One turn or mirror swaps these rows in pairs. Which row does each one swap with?
reke: [-12   4 -11  -5  -5   5   8  -6   9  -7 -13   2  -5 -10  30  -3]
nin: [ -6  10   1   5  15   8  -1  -6   7   5 -12   5   1  -9  -5 -16]
tesaz: [ -5  10   9  -1  -4 -12   3 -11   5  -4 -16   1 -15  -9  -8 -24]
kifuf: [ -3  -5   2   6  18 -10 -11  -7   4  -3 -15  10 -22   5  13  -2]
Tid: [ -5  13   5   5  -6 -15   2 -20   2   7  -1   8  -7  -8  21   1]
buk: [ -6  -3   6  -9   2 -10   2 -18   1  -8 -16  -9   4   1  25  -5]
Koti: [-19  16   0  14   4   4  -3 -11  10   2 -28   5  -6  -3  13  -9]
bezub: [-11  -9 -10   4  18  -9   6 -11  11   0  -9  16   0 -11  18  -8]
zabip: [  0   8 -13   1   3 -12 -16  -9  -3 -10  -7   2   7   3  14  -2]
losu: [-13   7  -1   9 -12 -10   2   0  24 -12 -16  11  -8  -8  16   9]
vaku: [  2 -12  -5   1  -4  -1  -9 -13  19  -8 -20  -1 -12 -18  -8   0]
Rele: [-23   7   3  -9   5 -15   4 -12   0  -5 -20  10   7  -4   2   7]
susuv: [  8   5  15  -4   5   0  -7 -26   8  -7 -18  -6   1 -15   6  -8]
Niso: [-17   3  -3  -3  -1  -6  -7  -5  11  -2 -12  16 -24 -15   3  11]
bute: [ -5  -8  19   6 -12 -13  -7 -17   7 -15 -13  10  -4  -5  12   1]
Zazis: [  3   3   4   3  12  -1   4 -12  13 -22 -17  17 -22 -13  13  -1]
vep: [-16 -11  12   0  11 -13  -4 -13  20   3  -4  -4  -4  -4   1  -5]
dap: [  0 -10  -1  -6  -9 -10  -7   4  18  -1 -18  -5   5 -16  18   3]
Tadi: [ -9   1  -3  -8  -6   6  11  -4   5 -15 -18   4  11  -1   9   2]
mitot: [ -6  -3   5   0  10   7 -11 -20  22  -7 -17   3  -2 -21   5   7]
nimiz: [  0  -7   7  -2   6 -10   4 -12  -4 -12 -15 -11   7  -3  23  -4]
defun: [ -5   0  -8 -12   7  -4 -16   8   4 -12 -17  -5  -4  -2  15  -1]
rifub: [ -4   5   8   3   3 -19  -4  -2   2 -18   1  14   1 -10  18 -11]
babo: [ -1   9   5  -5   2  -6   7 -11  26  -3  -6   5   5 -24  -3  -2]
gini: [  0   3  -9  -4  11 -13   8   4  15  11  -3   1  -1 -12  16  -7]
Gire: [ -4  11   4   8  -6 -14   1 -20  -1   8  -3  10  -6  -7  23   1]
geru: [-10   4  -6  -7  12 -12  -4  -5   1  -4   1 -11 -11 -16  -4   5]
sos: [ -2   9  -4  10 -10   1   1 -16   8 -10  -9 -17  -9 -12  14   1]
nukas: [  4  -4   7   5   8 -21  18  -7  -1  -4 -17   3  -2 -16   1   6]
Puru: [  6  10  -7  -3 -17  -4   7 -12  15  -8 -20   7  -7 -17  -6  -4]
reg: [  3  18 -21  -1   0  -6   4   1  14  -7 -10   3  -3   1  13  -4]
Misar: [-11   2   4  -5   6  -1 -18  -8   7  -9 -24  -2 -18 -11  -4 -14]
Suz: [-12  -4   2 -10   3 -10  18  -1  12  -5 -18  -6 -11   0  22  -5]
bilu: [ -7  14   2  22  -1  -8   2  -5  15   5 -29   9 -12  -7   4  -5]
Lur: [ -6  -3   3   3   8   0 -14  -2   3 -15 -25  -3 -15 -15  -5 -12]
tal: [ -7   0 -10   7 -12  -7  -1 -19   7 -17 -18  20  -2 -11   0 -12]
gokon: [-15   5  -4  -5  -4  -7  -5  -4  11  -3 -11  15 -24 -14   4  10]
veku: [  6  -5  10   5   8 -24  17  -7  -1  -5 -18   1   1  -9   5   1]
miro: [-13   3   3   1   1 -26  12  -2   6   0 -20  10   4  -3   6  10]
bif: [ 19   6  -6  -1   5 -10  -8 -15   4   6 -23  -1 -10  -8  -1  -6]
kavif: [ -8  11  -1  -8   6  -5   0 -17  -1   0  -6  10  -5 -22  -8 -14]
sanin: [  5  -8 -11   4   2 -16  -4 -10   4   2  -4  -8   5   0  17  -6]
mukul: [  0  17   3   7  14 -21   3 -16   8   3  -7  14  -7  -5   1   0]
pomiv: [ -5   1  -8   5  -9  -6  -2 -17  10 -13 -18  -2 -13  14   6  -4]
mak: [  0   3  -5  21  -4  -9   4  11   5  -7 -22   1 -13 -14   9  -8]
zus: [ -2  -1   1  17  -2  -8   1  13   9  -8 -27   1 -15 -12   4  -9]

bute is swapped with kifuf
Tadi is swapped with nin
Rele is swapped with Koti
susuv is swapped with defun
miro is swapped with bilu

